A single turn carries every row of the set below to another of its rows. Some are shown first; where does it send the rows asked next?
z141: [ 16  -2 -32  -5   7  -4  18 -29   8   4 -13   9   5 -24 -11 -11   3   1]
z221: [  9   8  14  -5   3  -4 -18  11   6  23  10 -29  14 -26   4   6   0 -13]
z869: [ -5  -4  -9 -30 -11  -6  24 -24 -11   3  -9  -5   4 -12  -5  -5   7  -3]
z779: [  0   9  -2  23  13  23 -22   2   9  -7   8   8   9 -21  10 -24   5 -21]
z913: [ 11   8   4 -17   8  15   1 -15   1  14   7 -21  -2   5   6  15 -21  19]
z873: [  6  -3 -16  23   7   2  10  30 -14  -3   4  30   5   7  -8   8   0 -14]
z989: [ -8  -4  -8 -30 -18  -2  20 -20  -9   8 -10  -9   1 -14   2 -10   0   7]
z61: [ -4 -16 -11  -8 -10  -4  -4   9  19  -7   0  17  -2 -37  24   6  10  18]
z843: [ -9  18  10 -21 -21   1   6  14   0  -6  10  16  13   2 -19  23   9  -2]
z783: [  0   3  -4  28   5  24 -18   0  11  -8   4  13  -1 -17  10 -30   3 -14]
z838: [-11  12 -13  -5  10  12 -11   8  24  -7   1 -25   1 -27  16  -6   2  -9]
z53: [ -2  12  24  10   9   1 -19  -8   3   3   7   3 -10  18 -29  10   0   9]
z716: [ -8  23  -5 -14 -29   0  -3  21   5  -7   5   4   2   8 -18  15   7  -7]
z429: [ -5  15  -5  -5  13  14 -16   5  10  -3   3 -25   5 -34  17  -4   4 -13]
z747: [ -4  -2   0  -5  12  13  -3 -14  -1  13  11 -21   1   2  -1  15  -3  39]
z517: [ -3  13  26  10   8  -2 -14 -13  -3 -15  14  16  -6   8 -25  18  -2  10]
z930: [ -8  10  10  -2  -9 -23 -17   9   2  16   5 -33  17 -14   5   5  -6  -9]
z56: [ 6 20 -6  5 22 35 18  6  5 -1 10 10  0 10 -2 11 -4  1]
z629: [-11   8   2 -22 -27 -15  -1  23  13 -12  12  10   9  -1  -2  13   4 -14]
z67: [  4 -15 -12 -28 -13   0  25 -24  -9  -6   2   3  -2 -20  -2 -12   6   5]
z734: [  1   1 -17  -4 -12  -3  11  14  14  -6  -5  24   7 -32   6  23  20  13]
z978: [ -1 -16  -7 -14 -17 -19  15 -22  -9 -24   2  -9  -5   6  -9  10   1 -17]
z995: [-16 -18   2  -2 -19 -22   3 -22 -12 -16  -5  -8   1  17  -7  -2  -6 -12]
z509: [  2 -22 -11  12  -1 -15 -10  14 -31   1   6   2  10  -8   4  27  -7  15]
z530: [  2   1  19  30 -14 -11 -24   0 -11  15   7   6  14  -3   1 -17  -3 -14]
z474: [  3 -35   2   5  -5 -13 -13  -4 -24   7   7  -1   2   1  14  12 -15  20]
z760: [ -7 -22 -11  11  -5 -23  -6  10 -27  -2  13   3   3  -7   3   9  -1  27]
z997: [ -5   7  12   3  -5 -16 -23   9  -8  12   1 -27  17 -20  14   8   1 -15]
z92: [ 22 -13 -10  13   0 -21   6 -32   8  -6  -1   2   3  12 -24   7  -2 -16]
z499: [ -7 -10   1  -3 -10 -23   9 -34 -15 -16  -3  -3   7  14 -12   0   1 -13]
z340: [ 12  -8 -20  28   8 -23  -1 -28  12 -13  -2   9   4  10 -18  -9  -8 -12]
z275: [  1 -10   2  30  18  -6  -9  -9  10   0   8  13 -11 -19   5   2  11  36]
z631: [ 26 -12 -14   2   6  -3  17 -34  10  11  -1  14   5 -15 -18 -12   2   6]
z300: [  3  -9  27  19  -8  -6 -20   8 -14  15  18  -1  15 -15  11 -10   5 -12]
z273: [  7  10  -9   4   9  17 -19  11  22  -8  10 -20   3 -25   9   0   3 -23]
z74: [  9  19  27   6  -4  -9 -20  -9  13  -3  15  12  -2  17 -21   8 -12  -8]
z847: [ 15  -3  13  21  13   2 -20 -21  18   0   4  21 -15 -18   5   0  -5  22]
z58: [  0   1  16  32  -7  -7 -26   6 -12  12   6   7  21  -8   6 -12   5 -23]
z576: [  0   1  -2  -4  14  18  -2  -7 -12  -1  12 -20   2  -3  10  28  -9  29]
z633: [  7 -22 -26  20  -1 -10   4  20  -6 -10   6  30   2   7   5  -4  -7 -14]
z967: [ -5   1 -25   3 -19  -6   7  20   9 -12   6  15   2 -28  16   8  18  18]
z756: [ 11  -5   2  26  17  -7  -8 -13  10 -14   0  23 -12 -24   2  17   9  26]
z412: [  9  23 -14   6   7  28  13   3  17   5   0   3  -8  18 -12   8   3  -2]
z987: [ 20   5 -31   2   6   0  17 -25  17  11  -8   8   1 -21  -8 -16  -4   5]
z488: [ 16  16 -22  -3  11  20  19   9  19  -1   8  10  -3  11  -2   0 -13 -14]
z170: [  5   3 -25  22 -10  -9   9  26 -10 -12   3  25  -9   9  -4   1   3 -11]
z691: [ 14 -11 -19  22   8 -19   2 -39   2 -15  -5  11   6   3 -16  -4  -2  -9]
z348: [  6  -5   4  26  -1  18 -20  10   2 -16  17   7   4 -18  15 -18   8 -23]

z340 goes to z530
z300 goes to z978
Where do these go?
z499 goes to z997
z633 goes to z74
z967 goes to z412
z756 goes to z873

A single turn carries every row of the set below to another of its rows. Some are shown first; where does it send the rows asked next?
z54: [ 22  -6  15 -17 -13   0 -38  12  10 -12   1 -10 -21  13  27  -7 -12   4
 -25  10  -4  -8  34 -10   2  -9 -23  -1   3  -3   9  -1   1  -7  -1  20
 -16]
z131: [-25  20 -12  -1   2  13  22   3   7 -15 -38  -2  29  -2  -5 -27   5 -11
  21  34   5  -9 -11  -8 -12   9  18   6 -17 -14  -1  -4  -2  13   1   1
   1]
z51: [ 14  -1  11 -19 -12   1 -30   7  14 -19   2 -10 -15  11  32 -11 -14   5
 -27   3  -5  -4  38 -10   3  -6 -27  11  -1   0  10   8  -7 -10   0  29
  -9]
z448: [ 15   0   7 -22 -12  -1 -30  10  16 -22   1 -13 -14  12  29 -19 -13  10
 -25   4  -5  -3  36  -2   2  -4 -20  14   0  -4  13  10  -1  -7  -1  26
 -16]
z842: [ 17  -1   8 -23 -11  -1 -34   8  16 -19   1 -12 -16  15  29 -17 -15  10
 -24   5  -4  -4  32  -3   0  -7 -20   8   1  -4  14   6  -1  -7  -5  26
 -19]
z827: [ 12   0   8 -21 -13   0 -27  10  15 -22   2 -11 -14   9  31 -16 -12   7
 -26   4  -6  -4  37  -6   4  -4 -24  14  -1  -3  10  10  -4  -9   1  27
 -12]
z371: [-33 -14   0  -5 -15   5  21  -7 -11 -14 -36  -8  25 -22   6 -13  -3  -9
  10   4 -15 -25 -17  14  18   9  16  10 -21 -11  20  -3 -12  -4  -4  -1
  -3]
z836: [-35 -18   5   0 -14  10  21 -13 -14  -8 -35  -2  24 -22  11   2  -6 -16
   8   2 -14 -26 -17   2  16   6   5   5 -24  -5  16  -9 -22  -7  -2   2
   7]
z23: [-19 -17   2  -8  -9   4   3 -18 -12  -1 -38  -7  20  -2   6  -8 -13  -4
  10   8  -3 -28 -33  21   5   0  22 -10 -14 -11  31 -19  -6   1 -19  -3
 -20]
z438: [-14 -17 -12  25 -10   2  14 -12  -1  -3 -38   9  22  -1  -9   5 -33  -9
  10   5   0  -6  -1  -6 -13   4 -16   1 -19  -5   2 -18   2  16  -8  -6
  38]
z369: [-17 -17  -9  26  -4  33   9 -16   1 -17 -27   6  17  15   1  17 -18 -14
  -9   5   2  -9 -23 -37  -8  17  -4  -9  -6 -13 -10  -4  -1  10  10  28
  -6]
z207: [ 16  -5  14 -17 -15   0 -30  18  11 -19   3 -12 -18   5  27 -12  -7   3
 -24   8  -9  -7  39 -14   7  -5 -26   8  -1  -3   5   4  -1 -10   4  20
  -9]
z69: [ 16  -1  12 -20 -10   1 -33   5  14 -16   1  -9 -16  15  33  -9 -16   6
 -27   3  -3  -4  34  -9   1  -8 -27   7   1   0  11   4  -6  -9  -2  28
 -11]
z797: [ 24  -5  12 -20 -14  -1 -37  15  11 -14   1 -12 -20  13  26 -14 -11   8
 -24  11  -5  -7  33  -5   3  -7 -19   1   4  -5  12   1   5  -4  -2  19
 -19]
z120: [-13 -14 -16  -1  -4  17  32  -5  -1  12 -17  -5  -7 -36   0  -1  -2 -13
  24   1  -1   1  -1  10  -7  12  10  17   0  11  13  -3  14  24   8   9
  -1]
z483: [ -6 -13 -19  -6  -3  14  25  -7   0  14 -19  -7  -9 -28  -1  -6  -4  -8
  25   4   2   0  -7  17 -11  11  18  11   4   8  20  -6  22  27   1   8
 -11]
z353: [-13 -16 -10   4  -1  20  29 -12  -3  18 -16   1  -8 -35   5  12  -5 -19
  20   0  -1   0   0  -1  -7   9   0  12  -2  17  10  -9   7  21  10  12
   6]
z912: [-19 -11 -21  17 -11  28  21  -1   4 -33 -28  -5  20   8  -6  -8  -9  -3
  -4   8  -5  -6 -19 -21  -4  26  13   8  -4 -23  -6  12  14  15  13  25
 -14]
z86: [ -8 -18 -11  23  -7   1   5 -16  -1   3 -39  10  20  11 -10   6 -38  -6
  11   7   7  -8  -9   0 -19   0 -11  -9 -15  -5   8 -25   5  19 -17  -8
  28]
z330: [  1 -14 -14  -5   2  15  16 -14  -2  23 -21  -4 -11 -19   0   2  -9  -9
  23   5   7  -2 -12  17 -16   6  16   1   7  10  23 -15  22  28  -6   7
 -15]
z198: [ -5 -15 -16  16  -3  27   1 -15   2 -18 -32  -1  15  27  -6   0 -19  -1
  -6  11   6 -10 -33 -16 -15  15  16 -14   2 -21   4  -3  18  18  -3  23
 -30]
z950: [ 19  -7  10 -21 -11  -4 -35  15   8 -14  -3 -15 -20  16  22 -24 -10   8
 -25  12  -4  -5  33   0   1  -7 -18   5  -3   0  16   4   4 -11  -1  25
 -17]
z868: [-25 -15  -3 -11 -14   4  13  -9 -11 -11 -38 -10  23 -11   4 -18  -5  -3
  12   7  -9 -25 -25  24  11   7  24   2 -16 -14  28  -8  -3   1 -12  -3
 -17]
z769: [ -2 -16 -16  16  -7  -3   3 -12   0   1 -40   4  20  14 -14  -5 -37   2
  13  10   8  -8 -13  10 -21   2   0  -9 -11 -10  16 -22  15  23 -22 -10
  17]
z89: [ 14  -6  11 -19 -12  -1 -28  17   8 -18  -1 -13 -17   8  23 -21  -7   5
 -25   9  -8  -4  39  -7   5  -5 -23  13  -6   3  10   8  -2 -15   6  25
  -7]
z777: [ 18  -1  10 -21 -10   0 -36   4  14 -16   0 -11 -17  17  31 -13 -16   8
 -26   4  -2  -5  33  -6   0  -8 -24   5   1  -3  15   3  -2  -8  -6  26
 -16]
z421: [ 17  -5  11 -19 -16   0 -30  20  12 -22   2 -14 -18   5  26 -16  -6   6
 -23  10 -10  -7  38  -7   6  -4 -21   9   1  -5   7   7   4  -6   4  20
 -13]
z345: [-14 -12 -23  15 -14  -4  20   1   3 -16 -38  -1  25  -2 -16 -18 -27   2
  16   9  -2  -4  -2  12 -12  11   2  12 -15 -14   9  -6  16  21  -7  -8
  25]
z956: [ 21  -8  15 -20  -9  -2 -38  12   8 -10  -3 -12 -20  17  24 -17 -12   6
 -27  11  -3  -7  32  -5  -2  -9 -22   1  -4   3  15   0   1 -12  -3  24
 -15]
z2: [-13  16  -5   1  10  14   3 -11   4   2 -40   3  23  16  -3 -14  -6 -12
  18  37  14 -13 -24  -8 -23  -2  17 -16 -11 -10   6 -22  -3  16 -14   0
 -11]
z551: [-11 -12 -22  12  -7  25  11  -5   6 -28 -30  -6  18  19  -9 -11 -13   2
  -2  10   1  -7 -28 -12  -9  22  20  -1   1 -25   2   8  21  19   3  23
 -27]
z193: [-20 -19   9  -2  -6   8   1 -25 -15   7 -38  -1  19  -2  11   6 -17 -12
   5   5  -2 -30 -31  10   5  -4   9 -15 -17  -5  26 -25 -16  -1 -18   0
 -11]
z686: [ 18  -8  16 -17  -8  -1 -35  10   7 -10  -2 -11 -20  16  25 -13 -12   2
 -28  10  -3  -7  35  -9  -1 -10 -26   3  -5   4  11   0  -5 -14   0  26
  -9]
z586: [-17  16   0   7  11  18   5 -15   2   6 -39   8  23  12   2  -1  -7 -20
  15  33  13 -14 -20 -20 -20  -3   5 -16 -16  -4   0 -25 -13  11 -10   3
   2]
z424: [-26  17   0   9   8  19  16 -10   3  -1 -37   7  26   0   2  -2  -1 -23
  15  31   7 -12 -12 -26 -14   1  -1  -6 -19  -3  -8 -18 -18   9   0   4
  14]
z675: [-18 -15 -17  22 -15   0  22  -3   1 -13 -37   4  25  -6 -13  -6 -27  -5
  15   6  -3  -4   2   0 -10   9  -9  11 -19 -10   2  -8   7  17  -3  -8
  37]
z949: [ 20  -6  16 -15 -14   1 -34  14  10 -15   2 -10 -20   8  29  -7 -10   2
 -25   9  -7  -8  36 -14   5  -8 -26   3   1  -1   6   0  -2  -8   2  20
  -9]
z163: [ -5 -13 -22  13 -12  -5  10  -4   2  -9 -41  -1  22   8 -17 -17 -33   5
  16  11   4  -6  -9  17 -17   7   8   1 -12 -15  15 -12  21  24 -17 -12
  15]
z111: [ 22  -5  10 -20 -15  -2 -33  19  12 -20   1 -15 -19   8  25 -18  -8   8
 -22  10  -7  -7  35  -4   4  -6 -17   6   3  -6  10   5   6  -5   1  19
 -18]
z936: [ 16  -7  10 -22 -10  -3 -31  17   9 -18  -1 -16 -18  11  22 -26  -6   7
 -25   9  -8  -4  36  -3   4  -4 -18  11  -5   1  13   9   2 -11   4  24
 -13]
z218: [-28 -20  11   3  -8  11   9 -23 -15   3 -36   2  20 -11  13  11 -12 -18
   6   2  -7 -28 -23  -1  11  -1   0  -7 -22  -2  17 -21 -25  -6  -9   1
   2]
z202: [-28  19  -6   6   3  15  23  -1   5 -11 -36   3  28  -6   0 -15   4 -19
  18  31   2 -10  -8 -19 -11   7   5   6 -20  -8  -8  -8 -12   9   5   3
  13]
z642: [ -8 -16 -10  22   0  30   0 -20   0 -13 -30   4  15  26  -1  14 -21  -9
  -8   8   6 -11 -30 -29 -14  14   5 -17  -1 -14  -2  -9   7  15  -1  26
 -20]
z851: [ 14  -8  14 -17 -10   0 -31  13   7 -13  -2 -11 -19  10  26 -15  -9   1
 -27   9  -6  -5  38 -11   5  -7 -27   7  -7   4   9   3  -5 -16   5  26
  -6]
z810: [-22 -14 -13  23  -8  31  19  -7   2 -28 -27   2  20   6  -3   6 -10 -11
  -7   5  -4  -8 -16 -33  -3  23   0   4  -6 -16 -12   7   2  11  16  28
  -3]
z966: [  0 -16  -9   1   4  18  14 -20  -4  30 -19   1 -12 -19   4  15 -13 -16
  19   3   9  -4 -12   8 -17   2   7  -5   4  16  19 -21  12  26  -5   9
  -9]
z250: [-17  19 -11  -3   5  11  12  -2   6  -8 -39  -2  26   9  -6 -27  -1  -8
  20  36  10 -11 -20  -2 -18   4  24  -4 -12 -15   6 -11   5  17  -9   0
 -10]
z957: [ -8 -17  -7   4   3  21  20 -19  -5  27 -18   3 -11 -27   7  19 -10 -21
  17   1   5  -2  -6  -1 -12   4  -2   1  -1  18  13 -18   6  22   2  12
   3]

z421 goes to z111
z330 goes to z966
Where do these go?
z131 goes to z250
z642 goes to z369
z23 goes to z193
z438 goes to z675
z950 goes to z956
z842 goes to z777

